In the rows, zero is written as 128.
Each named move below is a turn or a mirror, shown by a few rows before and after it. Which moves, in which order, take the first row of each later pair to the second? The first pair is answered.
kadep (before -> after):
[126 119  67 186 115 145 132 110  97 101 138  87 112 126 108 117 147 166
  98  97 140 133 129 150 104 153 138 126]  ->  [134 110  78 190 124 155 133  97 101 100 150  83 107 118  97 122 145 151
 111 103 140 143 139 155 105 140 129 122]
[152 139 112 120 151 131 103 120 150 154 138 146 139 128  96 135 104 133
 140 103 120 144 147 135 148 114  91 153]  ->  [143 149  92 110 145 122 102 140 138 160 124 141 148 132 120 127 107 155
 122 100 120 132 124 132 146 131 109 152]
[129 136 120  80 156 117 150 128 136 130 140 185 135 126 130 118 143 161
 145 102 127 123 102 144 147 119  77 101]  ->  [131 129 125  81 155 120 148 118 140 127 147 185 132 127 123 125 140 150
 149 108 121 122 111 147 152 117  75 101]
[140 143 111 115 152 118 134 131 117 202 125 154  90 176 141 119 115 196
 105 131 115 117 107 173  88 139 118 147]  ->  [159 117 139 135 164 133 131  84 138 179 148 143  83 170 100 143 111 146
 136 143 122 130 143 170  93  92  84 146]
lar (before -> after):
[ 93 123 111 109 142 128 134 150 105 119 102 122 128 151 172 116 119 186
 114 106 128 123 117 109 141 136 151  99]  ->  [ 94 124 107 101 148 125 134 153 107 121 112 124 129 150 169 115 119 197
 112  98 120 125 121 115 135 142 137 107]
[101 149 112 111  78 159 167  91 102  63  68 120 109 138 148  92 119 108
 116 120 150  84 101  68  74 117 192 106]  ->  [102 163  68  73 121 158 159  85 113  98 120 138  91 175 127 116 141 177
 128 129  93 101 127  93  25 124 133 157]
[130  64 132 136 138  99 131  95  80  91 134  82 121 121 164 169 120  96
 165 169 126 148 145  97 127 136 148 130]  ->  [142  65 113 118 156 101 123  94  93 106 155  95 122 131 152 171 135 123
 166 164 106 161 162 111 113 137 117 151]
Sotis (before -> after):
[140 135 115 112 136 127 141 140 122 124 122 138 155 127 151 126 134 149
 120 108 117 126 123 143 133 147 136 111]  ->  [133 126 126 121 130 129 149 138 119 122 112 124 152 125 148 114 126 131
 122 117 135 117 122 134 142 144 161 103]
[127 130 111 123 145 132 124 148 115 139 137 134 125 128 125 128 133 140
 118 121 120 131 133 120 126 138 138 117]  ->  [127 130 114 130 136 136 121 153 121 136 127 135 128 119 127 123 128 129
 115 121 126 137 131 122 141 144 141 115]
[162 129 102 110 169 136  94 131 153 138 135 138 133 133 103 140 121 135
 105  95 113 184 120 141 122 117  89 126]  ->  [155 127 125 138 138 142 102 131 138 112 101 126 143 109 115 121 107  87
  94  97 146 169 104 129 154 114 125  93]
[138 114 133 136 119 130 121 119 110 113 135 134 112 140 127 126 133 114
 122 123 145 125 133 140 139 116 127 119]  ->  [128 110 131 135 117 132 129 122 115 120 145 131 104 150 128 133 128 117
 131 128 137 122 141 140 126 116 124 125]
big (before -> after):
[ 88 117 154 144  83 117 151 127  70 122 102  91 101 151 142 136 132  93
 153 178 139  87  95 101 107 123 155 115]  ->  [152 100 167 156  90 133 123 126 113  94  92 122 142  93 120 124 123  67
 127 127 173 114  95 115 182 131 102  96]
[179 130 149 151 141 111 104 131 157  88 129 129 156  80 127 117 108 112
 112  95 152 126 119 131 187 114 115 117]  ->  [169 139 110 113 172 104  98 136 152 125 172 143 136 122 117 136 129 180
 124 101 100 137 132 145 142 125  80 162]
[179 133 105 113 148 125 105 142 154 148 141 167 165 102 124 126 131 172
  95  84 107 157 134 152 155 168  59 123]  ->  [112 155  93  89 147 109 128 140 111 177 150 133 106 167 138 131 136 208
 132 138  75 127 138 140  79 162 117 152]
Pairs:
Between the rows of a pair lie 2 to 3 moves.
[103 172 145 132 109 147 164 109  94 131 141 104 103 150 154 163 121 127
 138 140 110 110 107 126 100 160 191  70]  ->  [133 174 145 133 107 149 147 140 105 125 120 129 136 110 159 154 114 126
 102  99 128 110  86 132 149 182 176  56] => kadep then big then kadep
[122 133 118 104 147 131 124 115 145 149 175 127  90 162 115 149 144 155
 164 153  84 138 159 147  79 132  99 159]  ->  [135 107 174 162  95 137 125 112 141  91 114 114 127 105 130 115 117  56
 144 140 154 120 137 128 148 120 149  94] => big then big
[149 144 119 127 110 112 110 147 131 138 107 148 139 100 150 113 126 152
 108 116 138 120  96 135 150 153 137 116]  ->  [156 129 120 122 137 127 108 101 152 140 153 147 116 124 110 141 126 149
 145 130 113 143 141 141 122 121  85 145] => kadep then big
[109 159 169 137 120 159 151 102 146 160 155 106  95 115 134 166 119 130
 148 169  93 115 158  89  95  79 115 156]  ->  [155 146 190 157 119 171 138  96 170 138 147 124 126  72 126 158 112  99
 117 139 123 136 160  94 149  88  89 132] => big then big
[ 82  91 152 139 110 163 141  62 138 116 150  70 115 136  82 140  99  70
 199 170 155 115 112 119  77  80 115 108]  ->  [ 81 142  82  97  98 132 125 176 111 146  88 111 167 114 171  94 119 165
 101 118 157  87  37 121 116 190 161  94] => big then kadep
[198 158  74 116 158 127 107 135 159 148 152 188 164 112 109 141 166 201
 127  53  82 159 100 136 145 166  41 152]  ->  [125 159  97 123 155 121 150  85 114 160 185 129  83 193  91 172 156 174
 209 146  57 132 136 115  42 101  91 173] => kadep then big then kadep
[143 139 124 110 134 125 117 160 142 141 106 147 162  88 163 118 125 141
  78  83 132 117  93 137 173 163 132 118]  ->  [ 92 160 104  92 139 113 136 163 109 164 124 125 115 134 174 126 134 173
 103 123 100 100 101 129 112 159 166 146] => big then big
[136 167 110 101 109 107 113 195 133 111  93 151 151  81 185  83 117 140
 107  60 153 107 120 160 151 156 103 120]  ->  [ 94 190  92  82 109  91 131 196 105 140 104 128 113 134 194  82 127 171
 131 106 124  86 125 157  86 150 134 142] => big then big
[144  89 156 140 173 156 139 132 144  96 149 103 118  88 111 138 135  61
 117 119 134 162 178 125 145  61  95 102]  ->  [110 142  85  87 180 121 135 210 108 147 139 127 127 120 172 118 153 174
  73 106  99 147 144 133 126 140 130 133] => big then kadep
